In the rows, 128 means zero.
Z: rows in 4 groups, each row roughly a mix of its group's directions:
Z (142 x 10):
[[175 132 125 171 126 126 141 148 137  90]
 [108 146 124 108 124 108 133 175 160  93]
 [116 145  85  89 152 125  89 140 123 127]
 [110 163 131 179 123 156 142 128 113 154]
 [182 115 127 102 112 121 150 108  99 146]
 [ 75 141 115 162 119 119 157 150 143 116]
 [163 127 102 173  99 125 142 139 134  98]
 [148 111 170 161 139 134 156 100 154 141]
 [110 159 163 137 113 142 113  97 163 104]
 [111 118 126 158 171 157 159 151 142 150]
 [127 175 131 163  99 156 122 126 102 147]
 [142 106 136 114 165 107 153 177 127 144]
 [139 148 180 142 122 105 123 147  87 132]
 [108 100 132 107  83 167 152 138 130 115]
 [151 156  82 139 161 129 138 162 132 140]
 [105 150  84  97 142 120  96 125 140  99]
 [179 120 160 144 134 149 131 119  95 151]
 [122 160 113 152 103 164 161 124  97 111]
 [104 134 138 144 129 126 115 175 111  78]
 [133 118  96  74 157 143 127 150 145 141]
 [160 105  93 155 138 108 158  93 128 123]
 [108 125 105 139 121 127 159  77  98 152]
 [144 142  70 129 121 108 120 101 124 161]
 [154 140 139 158  83 111 141 153  96 134]
 [147 144 144  95 146 132  88 167 151 142]
 [135 122 166 129 131 163 150 166 105  98]
 [ 87 132 110 161 147 125 171 109 125 146]
 [159 138 167 156  82 146 141 134 119 135]
 [106 136 112 101 157 139 116 102 126 180]
 [ 94 158 157  94 137 131  99 155 140 144]
 [139 129  89 164  96 117 141  90 109 120]
 [149 109 125  85  98 107 160 147 149 145]
 [ 83 146 120 109 143 135  93  96 153 114]
 [182 138 114  89 112 139 141 148 145 141]
 [114 132 178 143 147 129  94 158 132 156]
 [185 169 139 125 145 119 116 113 126 146]
 [164 141 165 131 134 118 107 170 136  99]
 [157 115 145 132 112 178 104 143  95 139]
 [172 132 144 140 103 136 155 115  89 155]
 [101 101 116 121 180  99 147 106 138 129]
 [161 128 112  76 118 150 134 136 107  98]
 [118 155  89  98 146 160 102 145 146 112]
 [140 111 141 140 188 154 112 143 147 145]
 [112 168  75 122 153 139 127 138 133 150]
 [ 88 115 168 136  98 156 129 150 150 131]
 [129 129  87 117 159 115 112 112 161 168]
 [ 95 130 118 179 129 120 133 103  95 150]
 [126 124 103 155  95 110 136  81 107 103]
 [117 164 118 147  87 117  83 109 134 132]
 [103 122 169  86 114 116  99 151 131 114]
 [102 132 109 135 111 100 137  90  85 152]
 [119 135 131 177 175 159 110 133 125 123]
 [155 136 150 177 120 132 131 124 123 176]
 [115  91 126 121 178 109 152 140 148 150]
 [176 119 140 147 144 113 164 134 138  93]
 [179 115 145 142 108 104 131 132 102  93]
 [148 117 123  84 175 117  99 117 137 145]
 [125  93 121  98 140  85 105 118 162 117]
 [108 111 145  84  92 162 133 143 140 145]
 [166  85 132 102 118 101 155 113 122 111]
 [128  81 131 136 150 111 170 157 127 149]
 [137 101 116 109 101  96 159  96 114  99]
 [122 125 158 186 137 125 115 142 154 154]
 [182 149 124  99 133 136 117 159 145 149]
 [130 121 162 106 113 143 133 174 154 161]
 [108  88  84 138 136 114 148 102 107 113]
 [143 112 104  87 125  88 124  92 127 147]
 [170 145 133 126 132 138 171 137 106 166]
 [111 182 110 145 103 157 103 127 117 127]
 [ 84  84 125 141 113 124 154 130 107 154]
 [153 123 141 152 122 124 119 165 152  76]
 [105 109 180 141 130 125 118 161 134  95]
 [173 150 107 147 140 118 129  81 112 119]
 [ 84 129 128 141  71 138 128 123 114 107]
 [107 142 124 154  72 128 167 127 131 135]
 [147 143  98  95 176 123  96 126 129 141]
 [134 172  71 122 140 145 122 129 114 142]
 [145 107 136 125  86  99 154  97 105 105]
 [ 89 121 136 105  96 105  85 113 122 112]
 [140 169  99 137 124 180 114 147 133 122]
 [141 166 105 121 134 171 111 134 122 168]
 [165 136 137  79 130 148 125 138  91 145]
 [ 80 120 145 168 121 123 114 162 116 144]
 [152 154 169 154 145 116 131 145  91 147]
 [160 161 103  96  95  99 129 136 110 135]
 [152 147 110 105  94 104  97  91 110 130]
 [132  90 167 144 155 111 138 159 156 122]
 [160 136 104 103 164 106 120 140  89 145]
 [144 155 106 132 172 147 115 159 139 160]
 [133 125 151  99 142 140 118 182 152 156]
 [149 110 186 135 104 113 128 161 132 123]
 [103 126 132 119 155 123 125 111 133  62]
 [ 82 118 143 158 119 124 101 172 132 132]
 [146 122 143  91 129 165 111 117 139 176]
 [136 139  95 146 189 104 126 134 139 130]
 [150 143 104 103 122 123 139  75 105 153]
 [102 113 153  80 110  93 120 147 138 114]
 [143  99 168 139 156  90 128 116 154 144]
 [ 82 130 100 120 134  94 140 122 168 140]
 [130 118 188 140  99 117 107 126 110 107]
 [ 91 138 127  88 149 107  91 101 130 134]
 [170 132 138  99 149 117 115 173 139 151]
 [113 111 137 121 172 126 100 159 170 129]
 [138 114  98 142 156 123 130  67 133 113]
 [127 135  97  92 166 138  88 143 150 130]
 [139 119 115 111 146 118 127 158 107 188]
 [135 163 115  89 144 155 103 138 108 160]
 [160 123 138 148 147 147 157 175 151 114]
 [148 137 116 109 131 137 106 163 128 186]
 [194 136 128 116 117 151 115 135 119 152]
 [139 142 123 105  76 104  87 133 115 137]
 [ 78 104 116 131  91 118 136  98 117 110]
 [139 104  71 133 148 115 140 116 155 103]
 [ 84 150  97 148 115 169 134 107 119 126]
 [118  85 170 126  99 117 132 108 123  96]
 [108 123 122  88  81 119  96 150 136 141]
 [126 141 126 128  82 139 125 161 113  79]
 [129 127 155 105 100 112 141 182 150 144]
 [157 173  96 115 122 119 128 168 120 145]
 [ 90 124 115 133  79 124 136 136  89 108]
 [125  92 133 150 150  90 159 105 157 125]
 [143 139  82  85 122 130  97 121 148 110]
 [ 82 127 148 164 119 113  96 153 112 136]
 [ 89 138  92  88 149 139 131 132 129  97]
 [135 154 126 147 119 183 140 157 116 100]
 [171 143 122 142  78 112 120 155 116 124]
 [164  99 141 156 133 119 166 113  94 137]
 [ 94 143 156 109 133 108 134 166 157 157]
 [145 138  81 141 115 123 155  87 124 154]
 [142 147 155 102 102 110  90 164 117 144]
 [ 94  98 127 135 169 121 116 111 128  85]
 [134  99 173 159 133  94 124 126 139 159]
 [ 97 112 162 101 115 125 106 168 146 106]
 [118 150  75 139 155  91 147 134 134 117]
 [ 87 119 118 113 107  93 141  99 117  94]
 [143 113 162 149  94 178 131 139 113 120]
 [129 114  99 114 188 108 127 103 142 134]
 [119 103 119 131 178 118 135  85 145 152]
 [ 98 126 133 102  97 128 112 165 124 171]
 [157 125 164 111 128 121  76 148 135 149]
 [113 136 153  99 109  80 126 166 143 132]
 [115 141  89  91  96 119 158 123 142 153]]
the one row of each list that fits no group (the others fit one group, some only roughly):
    J_454: [166 113 131 147  96 121 168 100 103 136]
    J_215: [107 103  90  95 157 115 127 114 127  93]
    J_964: [117 119 165 178 144 116 133 160 152 128]
    J_130: [104 114 135 147 156 151 115 170 125  87]
    J_586: [136 134 100 155 179 116 159 134 125 156]
    J_351: [141 167 121 112 112 139  90 137 109  85]
    J_430: [171  93 115 154 122 139 169 119 132 114]
    J_505: [156 127 130  98  80 118 156 100 112 114]
    J_36: [ 90  99 151 122 128 147 135 165 133  90]
    J_571: [124  71 140 102 156 115 127 114 139 100]
    J_499: [100  99 117 140 147 157 163 148 162 115]

J_586
    J_719: [132  83 162 155 146 135 163 109 120 142]
    J_735: [151 110 144 131 177 138 128  85 134 152]
    J_236: [ 93 143 100  94 128 129 119  94 144 163]
    J_482: [ 95 161  95 122 151 169 143 133 112 125]
    J_524: [102 124 135 143 165 128  84 122 148  91]
    J_998: [110 137 100  63 145 122 111 122 121 123]
    J_600: [ 80 109 140 131 105  93 152 115 153 114]
    J_324: [ 90 128  88 136 139 154 126 124  89 153]
    J_944: [ 88 164  79 120 129 137 143 107 119 127]
    J_948: [127 133 115 119 164 120 108  72 132  98]

J_324
    J_609: [141 187 121 168 141 148 134 131 120 136]
    J_255: [159 158 131  99 149 120  81 121 127 152]
    J_794: [159 147 138 143  84 101 107 129 107  97]
    J_769: [109 122  87 107 137 180 127 101 126 131]
    J_558: [119 163  88 118 130 115  97 102 138 162]
    J_54: [129 164 101 142 160 169 110 124 116 153]
    J_465: [136 132  65 121 130 114 121 113 116  91]
    J_11: [159 138 132  97 102 170 104 127 102 147]
    J_787: [ 86 108 122 141 142 111 145  89 166 120]
    J_832: [ 99 153 104 172 106 115 153 104 119 117]
    J_92: [140 171  88 147 120 119 147 110 132 164]

J_609
    J_352: [ 88 144 152 106 145 134 119 140 175 108]
    J_348: [ 93 131 138 138  72 142 132 160 146 130]
    J_864: [156 141 147 186 117  95 144 128 125 130]
    J_60: [157 150 154 111 167 120 105 108 143 161]
    J_689: [159  99 124 153  93  96 149  98 131 122]
    J_672: [ 85 108 115 123 121 127 134 156 172 100]
    J_192: [109 125 186 152  95 132 148 123 142 134]
    J_576: [144 156 141  87 100 142  92 131  98 121]
    J_840: [141 105 157 138 164 152 128 115 177 135]
    J_59: [135 164 135  78  94 106 114 146 133 120]
    J_917: [178 126 147 129 129 149 124 173 112 152]

J_59
    J_297: [181 133 151 154 110 150 137 115 118 159]
    J_395: [115 116 123 135  71 114 120 169 139 108]
    J_485: [102 126 129 157 157 105 128  99  99  88]
    J_778: [129 133 176 152 131 124  87 161 142 138]
    J_375: [142 130 134 130  84 130 139 187 125 147]
    J_354: [161 141 127 103 187 112 116 118 126 111]
    J_668: [ 96 102 155 118 139 123 143 156 162 163]
    J_866: [125 106 131 127 128  66 159 122 155 134]
    J_424: [186 125 104 132 158 119 140 142 157 126]
    J_28: [132 107 133  95 154 155 159 148 166 110]
    J_484: [112 112 105 152 164 141 168 143 162 123]

J_485
    J_957: [141 168 115  91  98 157 138 135  98 129]
    J_197: [126 117 149 108 134 149 117 194 140 121]
    J_44: [174 137 107 105 162 141 122 116 162 110]
    J_750: [162 113 122 132 163 151 122  95 144 168]
    J_383: [ 80 118 140 102 163 121 120 161 142 112]
    J_850: [ 75 108 167 103 110 122 125 138 145 125]
    J_844: [164 130 124  98 164 131 108 166 115 153]
    J_495: [ 89 108 131  81 105 122 103 120 146 107]
    J_684: [144 114 160 150  96 139 149 145 115  82]
    J_219: [164 143 148 132  94 147 110 137  81 134]

J_957
    J_892: [159 157 103 130 115 144 129  77 105 117]
    J_644: [111 127 126 156 177  85 129 127 156 136]
    J_503: [121  73 145  85 118 124 146 130 143 113]
    J_999: [114 156  86 141 115 164 139 132 133  89]
    J_379: [100 162 136 143  89 147 132 134  95  98]
    J_358: [179 108 145 141 156 144 145 129  94 115]
    J_922: [143 127 124 114 160 160  83 113 144 162]
    J_111: [ 80 136 137 112 121 143 117 158 172 114]
    J_540: [171 151 135 126  96 137 112 149  85 125]
    J_553: [155 119 135 116 152  76 118  87 129 130]
    J_890: [100 118 163 116 167 154 110 140 154 152]
    J_343: [133 130 114 111 110 106  89  88 134  88]

J_892
    J_440: [147 133 110 148 182  94 146 140 126 150]
    J_979: [109 158 102 173 118 101 156 107 132 135]
    J_103: [120  89 129 111 189 146 132 142 120 131]
    J_828: [109 129 127  64 119 148 102 119 137 146]
    J_845: [148 157  94 153 145 167 128 139 127 162]
    J_337: [143 148  96 150 125 163 170 113 105 144]
    J_33: [138  98 162 113 117 124 162 134 100  88]
    J_653: [121  77 139 123 167 155 129 150 147 138]
    J_489: [ 94 114 109 178 112 138 156 143 119 150]
    J_930: [137 121 179 153  99 160 143 150 140 120]
    J_748: [125 149 104 110 129  95 131 139  89 173]
    J_974: [ 90 156 108 165 110 144 158 114 112 116]
    J_849: [150 129  94  86 133 165 110 111 104 137]
    J_63: [ 85 124 123 155 104 115 148  90 146 152]
    J_458: [147 136 171 140 138 157 100 169 128 143]

J_440
    J_749: [ 91 165 133 155  83 143 130 137 112 128]
    J_914: [ 98 167 117 161 137 139 129 174 125 121]
    J_126: [ 73 110 155 112 119 118  91 141 127 122]
    J_988: [ 85 113 139 131 123 101 124 168 165 114]
    J_280: [ 67 107 145 136 144 129 107 131 137 100]
    J_808: [138 100 132 170 135 112 177 109 126 146]
    J_579: [177 107 158  89 134 135 121 153 122 140]
    J_108: [151  94 154 147 163 143 155 159 146 130]
    J_802: [108 126 118 143 189 140 126  94 140 138]
    J_57: [ 93 124 167 108 148 134 109 157 117 162]
    J_560: [124 128 165 191 121 113 144 143 135 125]
    J_660: [ 86 131 134 109  87 125 146 169 141 123]

J_988
    J_907: [124 157 140 182 101 106 149 112 128 145]
    J_847: [ 74 123  96 122 153 125 151 119 140 102]
    J_942: [ 97 135 125 113  96 140 125 186 146 125]
    J_91: [ 77 123 127  98 136 121 120 168 133 157]
    J_732: [154 134 146 169 137 157 143 147 121 171]
    J_434: [105 150  76 137 106 155 159 134 126 137]
    J_413: [145 118 119 123 155 145 176  81 127 123]
    J_880: [101 117 100 156 159 144 140  81 136 122]
    J_401: [106 139 146 178 129 104 148 160 154 129]
    J_655: [103  92 124 132 146  74 133 130 152 110]
    J_107: [133 133 128 140  97 133 154 169 108 175]
    J_187: [103 116 112 168 115 137 175 117 104 145]
    J_16: [165 150 164 103 128 121 108 163 116 151]

J_655
